W =
[[109 120 106 142 127 151 130 150 143 142 147 126 117 109]
 [132 102 137 113 105 118 120 119 153 143 138 108 128 136]
 [134 110 103 107 148 134 154 114 121 151 134 131 109 142]
 [135 139 145 103 110 145 146 143 133 112 137 127 112 141]
 [141 114 146 135 135 151 128 136 128 117 125 129 146 114]
 [136 135 145 112 118 128 137 112 111 118 107 153 148 113]
 [135 114 128 120 130 128 117 124 132 138 139 141 117 137]
 [143 149 113 136 109 113 113 154 123 126 147 149 125 150]
 [118 153 112 153 147 125 130 142 138 104 147 108 140 103]
 [143 154 131 137 150 149 119 151 142 130 128 112 108 102]
 [109 109 126 128 148 113 115 124 120 109 145 147 108 152]
 [104 113 120 138 152 133 146 131 116 119 134 110 152 120]]
W[-12, 0] = 109
W[3, 3] = 103
W[6, 6] = 117
W[4, -8] = 128
W[:, 4] = [127, 105, 148, 110, 135, 118, 130, 109, 147, 150, 148, 152]
W[-2, 11] = 147
W[-1] = [104, 113, 120, 138, 152, 133, 146, 131, 116, 119, 134, 110, 152, 120]
W[-5, 8] = 123
W[-1, -12] = 120
W[-11, -14] = 132
W[5, 3] = 112
W[3, 10] = 137
W[8] = [118, 153, 112, 153, 147, 125, 130, 142, 138, 104, 147, 108, 140, 103]
W[10, 5] = 113
W[:, 13] = [109, 136, 142, 141, 114, 113, 137, 150, 103, 102, 152, 120]
W[1, -6] = 153
W[-9, 2] = 145
W[-8, -7] = 136
W[-9, 7] = 143
W[:, 9] = [142, 143, 151, 112, 117, 118, 138, 126, 104, 130, 109, 119]
W[-6, -11] = 120
W[-9, 9] = 112
W[9, 7] = 151
W[-11, 9] = 143
W[2, -9] = 134
W[-5] = [143, 149, 113, 136, 109, 113, 113, 154, 123, 126, 147, 149, 125, 150]
W[6, -7] = 124
W[-6, 2] = 128
W[10, -12] = 126
W[-5, 11] = 149
W[11, 9] = 119
W[6, 9] = 138
W[-10, 10] = 134
W[1] = [132, 102, 137, 113, 105, 118, 120, 119, 153, 143, 138, 108, 128, 136]
W[-6, -2] = 117
W[-7, -14] = 136
W[:, -12] = [106, 137, 103, 145, 146, 145, 128, 113, 112, 131, 126, 120]

B =
118  128  130  114  129  127  128  118  136  116  125  140  132  127
130  132  132  129  118  134  133  136  123  124  123  124  127  130
122  126  124  134  127  115  124  126  116  129  130  139  128  130
123  123  129  137  129  125  119  138  120  113  120  123  126  117
123  132  126  123  124  123  111  128  125  134  125  124  126  131
122  129  124  138  125  127  124  146  125  133  137  134  124  121
128  136  117  132  121  120  132  145  140  125  119  124  134  117
137  120  131  134  139  126  122  126  121  139  129  145  114  133
114  117  125  134  113  107  120  134  127  136  131  135  122  114
120  132  111  118  122  108  120  141  136  131  137  125  129  110
112  122  123  136  135  115  133  129  115  128  137  134  122  118
141  124  115  126  135  113  121  124  118  138  121  118  128  131
142  133  142  139  140  132  135  117  118  142  132  122  123  143
137  128  128  135  134  125  132  138  134  125  128  130  129  129
127  133  119  150  125  126  121  127  123  146  126  127  122  125
145  124  133  124  122  121  122  138  133  131  140  132  117  135
Indices start at 0.
row 0 col 0 => 118
row 9 col 3 => 118
row 2 col 2 => 124
row 3 col 4 => 129
row 14 col 0 => 127
row 10 col 1 => 122
row 7 col 11 => 145
row 2 col 1 => 126
row 14 col 7 => 127
row 12 col 3 => 139
row 1 col 3 => 129
row 1 col 4 => 118
row 6 col 11 => 124
row 7 col 2 => 131
row 13 col 13 => 129
row 9 col 6 => 120
row 1 col 5 => 134
row 3 col 0 => 123
row 7 col 5 => 126
row 8 col 8 => 127
row 10 col 3 => 136
row 4 col 5 => 123
row 12 col 2 => 142
row 10 col 10 => 137
row 8 col 3 => 134
row 10 col 4 => 135
row 15 col 3 => 124
row 12 col 11 => 122
row 8 col 9 => 136
row 2 col 5 => 115
row 14 col 12 => 122
row 6 col 6 => 132
row 10 col 5 => 115
row 9 col 2 => 111
row 5 col 12 => 124
row 2 col 6 => 124

data =
[[146 147 132 120 146 117]
 [134 134 130 127 138 123]
 [146 146 132 121 146 117]
 [146 145 132 122 146 117]
 [112 110 121 140 105 139]
 [113 111 121 139 107 137]
 [131 131 128 128 136 124]
 [118 115 121 132 118 133]
 [132 132 129 128 137 123]
 [144 143 132 123 145 118]]
data[0, 0] => 146
data[1] => [134, 134, 130, 127, 138, 123]
data[0, 2] => 132
data[1, 0] => 134
data[1, 4] => 138
data[6] => [131, 131, 128, 128, 136, 124]
data[9, 3] => 123
data[0] => [146, 147, 132, 120, 146, 117]
data[:, 5] => [117, 123, 117, 117, 139, 137, 124, 133, 123, 118]
data[5, 5] => 137
data[1, 2] => 130
data[2, 5] => 117
data[0, 5] => 117
data[9, 2] => 132
data[6, 0] => 131
data[6, 2] => 128
data[4, 1] => 110
data[2, 4] => 146
data[:, 3] => [120, 127, 121, 122, 140, 139, 128, 132, 128, 123]
data[0, 4] => 146
data[1, 1] => 134
data[9, 5] => 118

a =
array([[128, 140, 115, 140, 112, 121, 126],
       [122, 138, 140, 132, 107, 146, 127],
       [133, 133, 142, 145, 113, 122, 117],
       [140, 148, 107, 135, 119, 123, 127],
       [129, 137, 131, 129, 112, 110, 125],
       [130, 149, 133, 133, 105, 108, 118],
       [135, 127, 125, 115, 124, 104, 131],
       [134, 127, 114, 116, 141, 118, 124]])
a[0][-7]	128
a[-4][-2]	110
a[-1][-6]	127
a[-1]	[134, 127, 114, 116, 141, 118, 124]
a[-3][-6]	149
a[-6]	[133, 133, 142, 145, 113, 122, 117]
a[4]	[129, 137, 131, 129, 112, 110, 125]
a[-4][-7]	129
a[-4][-4]	129
a[0][-1]	126
a[-8][-3]	112
a[1][-6]	138
a[-2][-7]	135
a[4][1]	137
a[:, 6]	[126, 127, 117, 127, 125, 118, 131, 124]
a[-3][0]	130
a[3][-1]	127
a[-3][-1]	118
a[-8][-4]	140
a[6][-3]	124
a[-2][-2]	104
a[:, 3]	[140, 132, 145, 135, 129, 133, 115, 116]
a[7][0]	134
a[2][-4]	145
a[-7][-4]	132
a[-3]	[130, 149, 133, 133, 105, 108, 118]
a[:, 5]	[121, 146, 122, 123, 110, 108, 104, 118]
a[3][-7]	140
